Here are the same points, seen from different sides; a view may also be mirrored.
A view may leave some points out, and in a few views one point is out of place. Which views, in the order they come, and which point in each? Write - if none.

-- scene 1 --
(in the rows, 128 means zero)
view 1:
  solan [140 103 121 109 150 102 124 110 108 145 133 118 138 119 140 129]
  nug [135 116 118 126 155 106 115 108  96 153 150 127 133 120 136 143]
  tefe [130 129 117 116 151 115 121 109 103 147 146 141 117 127 154 130]
  vomov [137 110 124 113 137 116 121 111 108 137 136 118 126 123 149 137]
  pevu [129 123 119 112 147 112 116 105 100 145 149 133 117 123 152 134]
  somag [131 111 124 102 140 110 116  97  97 133 146 114 120 119 154 136]
  lalit [144  99 123 117 143 108 123 116 111 143 130 112 142 119 136 137]
  daf [135 121 122 123 141 116 115 106  99 138 153 119 121 121 150 144]
  golu [135 127 121 125 149 108 113 104  98 147 164 134 116 119 148 137]
  sava [136 122 116 116 159 101 124 106 102 150 148 135 128 121 148 125]
  lat [133 121 119 127 149 112 115 108  95 148 153 125 128 121 141 146]
  Piv [137 110 122 114 145 109 121 105 100 137 140 110 133 119 146 139]
  Zoneg [137 121 120 126 151 107 119 105  96 143 154 120 129 119 146 139]
  revit [151 122 123 140 145 111 119 119 115 149 158 133 125 118 142 134]
view 2:
  Zoneg [148 104 138 110 136  54 114 163 125 104  91 102 115 174 197 146]
  pevu [145 110 135 107 137  53 121 166 114  87  99 101 112 177 193 128]
  Piv [154 101 141 120 134  54 113 149 129  97  93  98 113 171 202 140]
  revit [144  86 124 102 146  56 124 169 125 102  87  95 116 194 185 145]
  lalit [170  90 139 119 133  55 123 146 127 108  87  92 113 175 207 143]
  vomov [156  98 141 117 138  56 121 151 126  94  94  89 115 176 199 128]
  solan [167 101 142 113 128  52 122 155 122 108  89  98 115 172 207 141]
  sava [150 110 133 102 127  48 121 171 114  99  92 107 117 182 196 141]
  tefe [146 109 131 103 132  49 125 169 112  84  98 101 116 186 190 126]
  lat [145  98 123 112 141  53 117 157 119  90  98 107 105 179 192 144]
  somag [146 113 148 118 140  57 111 155 125  92  99  96 112 163 200 128]
  daf [140 100 133 115 144  56 114 156 126  87  99  98 111 178 190 135]
view 3:
  sava [112 146 123 148 123 134 119 151 123 128 128 114 109 122 110 124]
  somag [119 159 120 139 128 115 112 122 117 123 118 116 115 117 121 132]
  solan [117 167 125 142 134 135 111 143 131 111 128 106 116 124 121 128]
  nug [117 149 120 139 125 145 118 149 115 123 131 116 121 117 115 142]
  Zoneg [120 149 121 144 118 135 113 141 115 126 127 117 115 122 114 143]
  tefe [115 139 120 147 119 125 124 145 126 137 123 119 125 120 109 123]
  lalit [121 172 125 142 133 139 107 141 134 106 130 106 127 128 123 138]
  Piv [124 162 124 142 124 129 109 132 121 115 122 112 119 123 123 139]
  daf [122 150 118 143 118 125 114 130 116 129 124 120 126 123 114 145]
  revit [111 148 116 152 119 137 112 147 129 131 141 119 127 137 100 150]
  lat [121 146 119 140 119 139 117 142 113 127 128 119 125 118 115 145]
  vomov [121 161 121 144 126 123 112 130 130 120 123 113 131 126 119 135]
  pevu [114 145 118 143 124 124 121 137 121 133 123 119 121 117 112 127]
view 4:
  lalit [130 104 130 167 111 144 137 135 131 124 112 149 105 143 135 109]
  daf [126 124 125 157  99 133 127 137 123 115 112 132 117 120 137  92]
  lat [127 127 129 153 100 137 128 132 118 118 116 140 126 126 130  98]
  Zoneg [124 122 125 152 102 138 128 130 122 114 115 137 118 123 124  97]
  nug [128 124 131 151 102 140 128 131 118 118 119 145 127 132 123 105]
  golu [128 130 122 150  95 131 122 140 119 107 117 130 127 125 120  93]
  sava [123 120 117 159 103 136 117 136 117 114 121 140 117 133 108 104]
  pevu [124 125 120 162 100 131 113 145 118 114 118 131 119 126 126 100]
  Piv [121 111 129 160 107 141 128 133 128 120 114 138 106 126 136 104]
  tefe [126 128 112 168  99 129 111 143 112 117 118 136 121 129 120  96]
  revit [140 123 115 157  98 132 141 137 123 108 108 143 123 139 116  85]
  vomov [127 113 123 170 105 135 126 143 127 119 111 136 106 131 140  99]
  solan [125 105 127 165 111 143 126 137 128 121 117 144 104 141 125 113]
  somag [117 114 130 160 104 135 116 145 129 114 117 124 105 120 139 104]
view 5:
  nug [102 147 133 126 136 145 148 134 100 118 119 137 128 122 160 105]
  revit [ 99 155 139 111 110 135 144 135 108 122 122 125 124 126 156  97]
  Piv [111 139 137 130 136 122 162 125  95 125 121 133 131 125 156 111]
  pevu [119 136 142 114 133 137 146 125  99 122 122 140 137 116 154  95]
  tefe [118 137 140 110 127 141 139 125  95 127 125 136 137 110 152  92]
  somag [125 131 143 123 141 119 161 122 101 122 120 141 139 125 155 105]
  Zoneg [109 144 137 124 133 134 147 137 102 124 120 132 135 127 157 105]
  lalit [ 98 147 134 130 128 123 170 114  91 124 118 131 117 121 156 115]
  solan [102 144 138 125 133 130 163 110  91 128 112 133 127 118 157 116]
  golu [114 142 142 113 130 141 139 138 110 119 120 137 138 125 157  95]
  vomov [107 142 138 123 125 122 160 118  92 130 120 128 128 120 153 109]
  daf [118 139 138 122 131 126 152 138 103 120 128 135 133 126 154  97]
  sava [108 143 141 115 131 144 140 122  96 130 113 131 139 116 157 106]
view 6:
  revit [112 138 123 160 138 160 138 136 188 133 115  98 128 128 151  16]
  pevu [119 115 120 143 138 139 150 132 191 139 114  91 129 135 134   6]
  golu [115 126 120 145 141 142 141 133 186 131 118  90 135 142 144   6]
  lat [120 130 119 139 136 144 153 136 183 137 115  89 135 138 147  19]
  tefe [113 112 121 144 145 146 151 129 191 142 118  99 128 133 135   4]
  Piv [132 129 120 143 125 142 155 141 191 144 108  85 120 135 131  27]
  somag [134 117 122 142 127 131 150 141 192 139 106  81 123 140 123  14]
  daf [126 124 125 144 135 142 147 146 183 135 109  91 132 139 138  16]
  sava [114 125 115 144 140 148 149 121 198 144 123  91 120 137 136  12]
  nug [117 135 114 139 133 145 155 129 187 140 118  86 132 135 149  21]
  vomov [130 121 123 151 126 144 154 142 191 143 104  91 122 125 130  20]
  Zoneg [122 132 120 141 136 146 147 136 188 137 116  88 128 143 141  20]
  lalit [130 136 115 153 117 149 160 136 196 150 106  87 117 119 137  34]
view 7:
  golu [ 96 108 180 159 136 128 162 101  96 198 174 106 129 119 128 160]
  solan [112  87 191 167 116 122 154 108 105 182 171 106 134 115  94 159]
  sava [ 99  96 192 161 126 122 159 113 106 194 173  96 130 124 117 162]
  revit [ 86  91 181 157 135 119 164  89  86 192 162 101 134 118 115 152]
  Zoneg [ 99 104 178 166 124 123 163 104 100 198 173 110 132 117 115 153]
  nug [100 109 180 167 123 118 167 103 101 191 164 105 131 114 111 163]
  lat [100 113 178 166 126 121 164  98  99 196 169 109 129 115 113 158]
  tefe [100 107 194 155 134 125 151  99 103 200 179  95 123 127 117 160]
  Piv [111  97 181 169 117 125 155 103 103 192 178 116 132 114  99 150]
  lalit [110  87 186 170 114 119 155  97 100 180 168 110 135 111  84 154]
  vomov [111  96 186 163 125 128 147  92  99 191 180 111 129 116  96 151]
  pevu [107 107 189 158 133 130 151 101 103 197 180 104 125 121 117 161]
  somag [119 101 182 165 125 137 148 105 105 194 189 120 129 115 109 154]
Moved in: view 2, view 5
  out of place in view 2: Zoneg
  out of place in view 5: vomov

-- scene 2 --
view 1:
  pulor [141  93 113 132 120 125 107 125]
  Pilo [137 113 120 130 117 115 114 120]
  lel [153 108 108 139 105 120 108 125]
  Vofiv [147  97 116 130 119 125 107 125]
  fiv [169 103 130 116 128 146 111 120]
  Funik [148  94 120 123 132 150 114 120]
view 2:
  Vofiv [138 142  96 144 132 144 129 124]
  boz [135 136  96 130 142 130 132 123]
  pulor [147 133  84 141 138 144 124 121]
  lel [140 151  96 148 142 141 133 119]
  Pilo [136 143  90 152 133 157 128 131]
view 3:
  boz [104 114 135  97 101 138 171 123]
  Pilo [103 113 142 103 108 123 203 118]
  pulor [ 93 110 142  97 101 131 190 133]
  Funik [110  94 141  98 106 127 170 137]
  Vofiv [103 110 140 102  99 129 189 117]
  lel [ 96 120 138 102  94 135 191 112]
  Veki [107 128 136 100 121 128 199 114]
view 4:
  lel [138 141  98  82  66 130 176 208]
  pulor [145 118 102  80  64 130 168 212]
  boz [133 122  99  92  63 125 185 217]
  fiv [118 104  96  99  56 135 190 219]
  Funik [132 101 114  91  54 135 178 217]
view 5:
  lel [141 168 110  75 160  93 132 128]
  Pilo [126 172 122  83 154  89 139 140]
  Veki [140 175 131  76 161  80 137 147]
  boz [143 173  95  70 169  88 145 140]
  pulor [133 172 106  90 165  93 150 133]
  Vofiv [131 170 107  77 158  92 140 136]
  Funik [123 175  87  77 166  89 160 150]
Moved in: view 1
  out of place in view 1: Vofiv

-- scene 3 --
view 1:
  kes [144 137 121 128 114 147 123 136 100 141 142 157 134 115 132 121]
  lar [132 142 118 126 112 151 126 137 103 155 140 156 128 114 142 123]
  ges [167 140 126 137 120 144 111 143  96 116 152 158 145 126 129 112]
  zeki [148 151 105 131 117 151 132 135 112 126 147 162 126 108 132 124]
view 2:
  ges [ 93  67 135  76 135 164 137  92 150  90 111 108 101 124  66 136]
  zeki [ 88  99 135  82 129 166 150 106 149 101 117 102 129 118  72 150]
  kes [100  94 134  88 135 163 126  98 145 105 117  96 120 123  68 140]
  Nizo [111  86 127  96 129 158 129  90 148 114 117  90 111 120  56 133]
  gem [108 112 128 101 127 159 129 101 144 122 122  84 132 117  61 142]
  dem [102  98 123  86 124 152 126 115 135 113 109 110 126 121  53 146]
  pefa [ 82 135 159  88 163 185  88 104 136 100 131  77 150 133 109 149]
  kodi [100  82 128  86 125 159 148  97 151 104 113 102 113 117  59 140]
view 3:
  kes [101 170 116 143  98 156 167 100 104 236 158  96 172 114 103 169]
  ges [104 165 106 164  80 157 144  95 112 222 156  94 161 121 102 175]
  pefa [113 183 120 101 146 164 198 119 108 205 135  94 171  87 129 156]
  dem [104 167 118 141  94 148 158 107  90 246 166  88 191 121  87 159]
  Nizo [ 93 167 114 144  87 157 166  91 103 252 167 103 171 121 101 178]
view 4:
  kes [140 150 147 136 126 114 133 119 134  79  94 125 114 122 119 125]
  zeki [154 147 145 137 119 125 138 109 120  83 110 123 120 123 108 124]
  gem [145 159 158 150 134 109 136 113 141  84 100 124 132 140 128 120]
  lar [146 160 154 148 132 112 134 117 139  82  96 120 125 129 124 122]
  kodi [145 148 156 122 130 128 130 125 128  81 108 116 117 123 118 136]
  Nizo [134 151 159 127 137 116 129 128 142  79  97 121 119 130 129 133]
  ges [137 139 145 111 123 128 128 129 125  75  97 120  99 108 112 138]
view 5:
  pefa [ 40 112  77  78 117 126 145 173 177 121 141 122 135 120 126 124]
  zeki [ 56  66 114  88  81 138 104 185 155 144 110 124 144 104 139 152]
  lar [ 67  60 107  87  85 149 122 155 157 146 114 117 146 111 128 152]
  gem [ 63  55  98  84  85 149 128 153 159 154 116 122 148 108 129 152]
  kodi [ 71  46 131  92  75 147 106 173 151 142 114 122 145 103 139 152]
  kes [ 67  61 120  90  86 145 118 167 157 135 123 119 142 109 133 145]
  Nizo [ 76  42 126  91  81 152 122 156 155 141 125 121 145 106 134 147]
  dem [ 75  67 116  92  80 150 109 157 150 143 100 107 144 113 126 158]
view 6:
  kodi [135 138 118 160 132 129 147 104 136 151 113 117 140  95 170  60]
  zeki [127 141 110 158 136 141 142 104 110 146 103 128 135  91 165  61]
  dem [112 133 125 160 142 123 126 104 127 143 121 134 146 103 167  65]
  ges [159 143 117 167 140 130 147  99 135 161 107 125 150 103 169  49]
  gem [113 133 117 164 114 129 127  89 124 130 116 127 136  93 165  81]
  Nizo [136 135 120 168 118 122 136  90 144 143 117 120 144  99 168  70]
  pefa [141 145 100 182 114 149 102  60  68 120  89 170 145  99 148  81]
  kes [137 138 116 167 126 130 132  90 124 143 109 131 145  99 165  66]
  lar [118 134 119 165 123 127 126  92 124 135 116 131 142  98 165  74]
Moved in: -

-- scene 4 --
view 1:
  sivuz [127 147 178]
  mogi [116 164 170]
  Nad [ 99 166 166]
  Gar [105 170 182]
  lugem [121 130 161]
  Sel [114 147 155]
  rulev [ 99 170 166]
  nifon [105 165 171]
view 2:
  lugem [155 127 114]
  sivuz [152 122 139]
  mogi [129 123 139]
  rulev [116 134 136]
  Gar [125 135 151]
  Sel [136 125 118]
  nifon [124 133 139]
view 3:
  nifon [118 122 135]
  mogi [113 132 136]
  Sel [ 95 126 124]
  Gar [124 121 146]
  rulev [123 119 128]
  lugem [ 78 123 133]
  Nad [120 118 129]
  sivuz [ 94 131 150]
view 4:
  nifon [ 94 154 197]
  rulev [102 153 202]
  Nad [100 151 202]
  Gar [ 95 160 187]
  Sel [ 78 143 215]
  sivuz [ 65 154 194]
  lugem [ 62 135 210]
  mogi [ 85 160 202]
view 5:
  Nad [113 142 137]
  rulev [116 142 137]
  mogi [111 147 120]
  Gar [114 130 124]
  Sel [ 96 161 130]
  lugem [ 78 161 123]
  nifon [111 141 130]
view 6:
  mogi [130 123 116]
  sivuz [142 141 113]
  Sel [139 129 136]
  lugem [148 145 136]
  Gar [114 126 109]
  Nad [116 121 126]
  rulev [114 118 125]
view 7:
  Gar [178  82 116]
  mogi [161  82 121]
  nifon [170  75 122]
  sivuz [149  82 102]
  rulev [174  71 130]
  lugem [136  61 107]
  Sel [146  65 122]
Moved in: -
